(in the rows, 128 means zero)
One turn or mirror swaps these rows in pairs. Which row does each one swap with?
The rows were stretched afterwards, more along some directions than others.
Metu: [103 139 140 102 142 149 119 111 122 139 142 129 121 113  99 129 146 147]
Mebif: [146 128 124 118 125 121  91 113 123 134 151 121 126  92 133  97 135 133]
Turu: [111 112 114 151 124 116 117 152 108 158 140 144  98 112 130 123 111 126]
fak: [117 132 110 137 113  93 126 159 120 117 143 142 110 132 153 138 126 118]
keb: [147 157 127  91 148 101  95  93 154  79 145 131 142  85 117 108 156 125]
vokoz: [116 121 148 123 135  85  94 118 119 133 143 118 133 101  83 121 129 125]
vike: [122 111 131 151 120 170 142 127 115 173 116 113 103 145 124 137 130 160]
rin: [127 140 136  96 130 129 142 130 117 138  98 131 123 117 115 139 114 154]
leb: [111 172 132 141 109 166 121 121 136 118 124 122 109 161 137 138 125 146]
Zud: [133 147 138 124 141 125 116 113 138 149 143 122 103 121 143 157 106 114]
Sifig: [130 143 129 162 148 109  97 125 124  96 145 110 137  94 121 111 140 104]
pir: [117 121 143 159 114 138 108 135 136 129 125 131 132 130 110  92 127 127]
Kab: [127 127 101 150  92 132 132 122  91 127 105 114 101 146 132 137 137 131]
dovev: [ 99 146 124 100 128 142 117 130 109 139 150 145 111 109 133 127 136 137]
sifeb: [119 117 156 137 148 151 147 138 142 146 123 132 114 139 127 142 125 158]
gafut: [145 166 108 114 135  89 102 108 137  90 124 123 121  84 138 119 149 113]
Begub: [140 147 121 160 132 114 125 109 133  96 107 121 147 137 134 112 163  98]
sul: [129 135 155 152 131 118 126 132 128 150 106 125 133 117 125 114 125 128]
laga: [143 123 129 146 123 147 122 114 121 127 111 106 156 141 101 113 136 117]
buti: [151 129 128 123 112 177 147 126 130 154  90 137 125 154 157 126 115 159]
tiza: [126 118 145 132 124 156 171 136 130 141  91 138 138 184 129 142 127 150]
Zavu: [110 166 113 156 127 142  89 126 139 105 170 113 117 124 131 120 143 125]
Vinu: [129 153 136 129 131 171  90 130 129 132 154 134 130  97 129  93  98 148]
ful: [143 135 142  87 146 146 146 100 112 139  99 130 133 103 113 138 123 139]
tede: [118 149 123 158 139 166 118 136 145 111 143 122 137 166 139 101 173 123]
Nifom: [103 168  95 126 113 119 107 128 118  81 128 149 130 115 136 109 170 115]
vib: [109 148 135 130 147 161 139 114 151 128 123 118 148 150 104 128 161 141]
katag: [157 122 114 144 139 146 137 104 147 136 116 101 139 142 131 126 154 129]
Sofak: [125 144 148 131 150  81  81 115 126 105 141 144 150  97 117 113 153  92]
Dus: [128 149 101 123 129 133 105 109 106  99 135 120  94 124 136 136 139 126]
Rafat: [137 135 147 105 148 162 148 115 138 126 131 127 124 126 119 140 137 157]
runef: [124 145 150 123 140 164 111 103 110 132 109 112 120 130  99 122 122 154]
fem: [118 147 146 156 142 133  86 138 152 145 158 137 121 110 124 100 105 132]
tozas: [158 127 130 159 127 122 127 108 139 137 106  98 147 139 106 106 143 116]
geve: [140  95 132 162 129 180 156 135 106 168  94 111 135 172 127 108 154 141]
moriv: [154 144 137 129 152 124 110  92 130  96 134 105 142  81 104 104 164 121]
Begu: [124 149 133 130 137 173 144 108 173 129 118 136 121 165 138 139 159 135]
Norup: [129 148 116 159 127 113  91 137 143 117 151 145 104 112 141  99 145 134]
mefut: [138 110 155 113 139 128 132 137 120 159 122 152 129 146 144 154 103 130]
fibe: [144 168 125 114 150 105 114 100 154  82 125 129 130 108 135 128 154 119]
gizo: [155 138 121 120 138 136  94  98 134 127 154 107 124 100 132 119 133 125]
tigu: [112 137 121 152 113 165 135 145 133 137 129 143 102 152 156 133 110 116]
vep: [121 133 132 154 123 157 130 156  93 167 118 140 109 131 128 125  95 144]
defe: [142 124 143 108 140 125 149 115 106 132  87 123 140 122 102 135 123 143]
fosib: [109 130 102 122 123 135 113 128 119 124 146 157  92  90 139 108 153 142]
Zas: [117 141 127 133 127 150 161 130 146 143 114 129 120 174 124 145 141 134]

Mebif is swapped with dovev
fem is swapped with Turu
vib is swapped with katag
vike is swapped with Zavu

One turn or mirror swaps these rows in pairs. Which row does each one swap with?
The rows were stretched afterwards, more along some directions than others.
pel: [126  95 148 111  98 150 131  80  90 168 116 126 101 139  99 127 131]
surun: [119 130 165 123 108 164 103 108 102 137 100 112 127 149 102 131 146]
kas: [108 135 141 126  76 162 122 107 112 125 106 127 111 160 119 155 140]
rav: [106 125 113 131 110 183 144  57 122 148  93 126 115 176 132 134 128]
lovu: [ 90 133 126 102 108 144 123  73  95 145 105 120  88 173 117 140 140]
zarof: [112 137 136 117 116 171 107 109 116 106  91 118 150 164 136 141 126]
sopug: [106 123 115 130 111 182 140  59 114 151 105 125 100 174 122 137 132]
Nok: [106 135 142 125 111 167 103  98 120 109  95 114 142 164 145 146 128]
pof: [121  95 127 133 108 190 151  60 132 194 100 126 135 142 130 132 135]
nopo: [ 99  86 110 129 103 148 144  86 114 176 113 124  93 131 118 136 125]
keba: [117 126 104 122 132 154 142 101 109 148 125 113  97 144 126 143 120]
vamok: [118 120 139 108 105 149 164  89 108 176 124 121  89 154 126 156 127]
zozu: [127 103 151 118  85 165 131  74  95 162 109 131 104 155 103 120 137]
Gur: [ 96 121 116 100 102 161 137  56  93 165 105 128  77 178 122 132 139]
vifab: [113 108 148 105 116 178 140 102 105 193 117 105 102 118 106 158 136]
vipu: [136 111 147 138  96 187 140  87 113 165 110 122 114 141  89 132 139]
nivas: [ 84  98 130 134  94 145 124  85 108 166 101 123  88 117 106 144 126]
visud: [128 122 144 125 114 156 160  99 120 163 128 123 118 150 131 146 125]
zev: [ 92 103 131 139 117 189 150  52 122 200 102 110 105 137 119 132 130]
mekoz: [115 130 157 122 107 158 102 108 105 124  97 116 131 162 106 132 141]
fanef: [102 110 145 148 102 162 138  88 142 142 100 128 146 164 129 141 139]
fera: [ 99 121 130 104 111 175 140  71 127 157 107 123 121 159 151 157 129]
Nit: [114 133 139 116 114 172 105 107 125 111  98 125 146 173 146 134 133]
seri: [ 87 108 139 152  98 186 145  59 120 193 100 112 105 139 112 123 134]
Dodud: [117 117 141 149 105 130 110 117  90 130 112 131 123 122 102 134 117]
kerit: [121  90 115 106 129 191 131  76 103 183 102 122 116 147 120 141 133]
gudi: [125 116 147 148 103 183 119  86 136 146  84 112 161 144 114 124 138]
mibom: [ 99 103 149 138 102 160 131  82 136 153  92 131 142 144 118 153 137]
Bedu: [118 100 144 103 115 180 138 105 107 187 121 118 102 127 115 139 132]
gagez: [103 143 121 116  97 131 132  91 104 119 111 122  88 175 147 145 119]
supu: [117  88 122  98 127 163 136  77  93 184 115 122  99 145 114 137 125]
kodez: [101 122 116 125 131 141 137  94  98 161 113 131 114 144 117 155 125]
deku: [115  96 123 100 128 164 128  72  91 176 112 121 100 146 122 133 127]
Dop: [ 96  94 126 136 101 134 117 104 100 154 110 123  98 119  95 157 115]
Boz: [133 133 155 147 121 168 136 113 129 128 120 117 145 150 118 139 130]
Nerun: [101 111 138 133 115 151 128 101 129 147  99 127 143 153 107 173 133]
Puve: [114 134 142 134  87 146 126  92 109 113 103 126 110 175 135 136 117]
mibi: [113 107 144 107 121 180 142 102 102 180 113 113 112 126 108 149 126]
Kapil: [125 111 147 140  93 186 148  80 114 173 104 121 110 137  94 129 132]
Dite: [112 117 114  95 113 158 170  79 105 190 116 121  80 162 124 160 127]
vap: [ 91 126 146 157  89 178 124  72 122 159  96 115 109 143 123 123 137]
kug: [124 102 124 141 105 186 137  66 138 165  87 123 161 157 129 123 134]
bez: [101 133 160 119  84 164 119 109 111 150 109 109 101 123 110 147 137]
Lisob: [ 98 102 116 111  96 172 157  68 105 179 123 135  83 156 134 159 125]
vogo: [104 146 112 121 110 135 132 102 106 124 118 118  91 162 145 139 119]
kulo: [117 119 169 143 102 190 103 103 109 138  94 115 136 147 102 130 144]

gagez is swapped with vamok
seri is swapped with kug
deku is swapped with surun
supu is swapped with mekoz

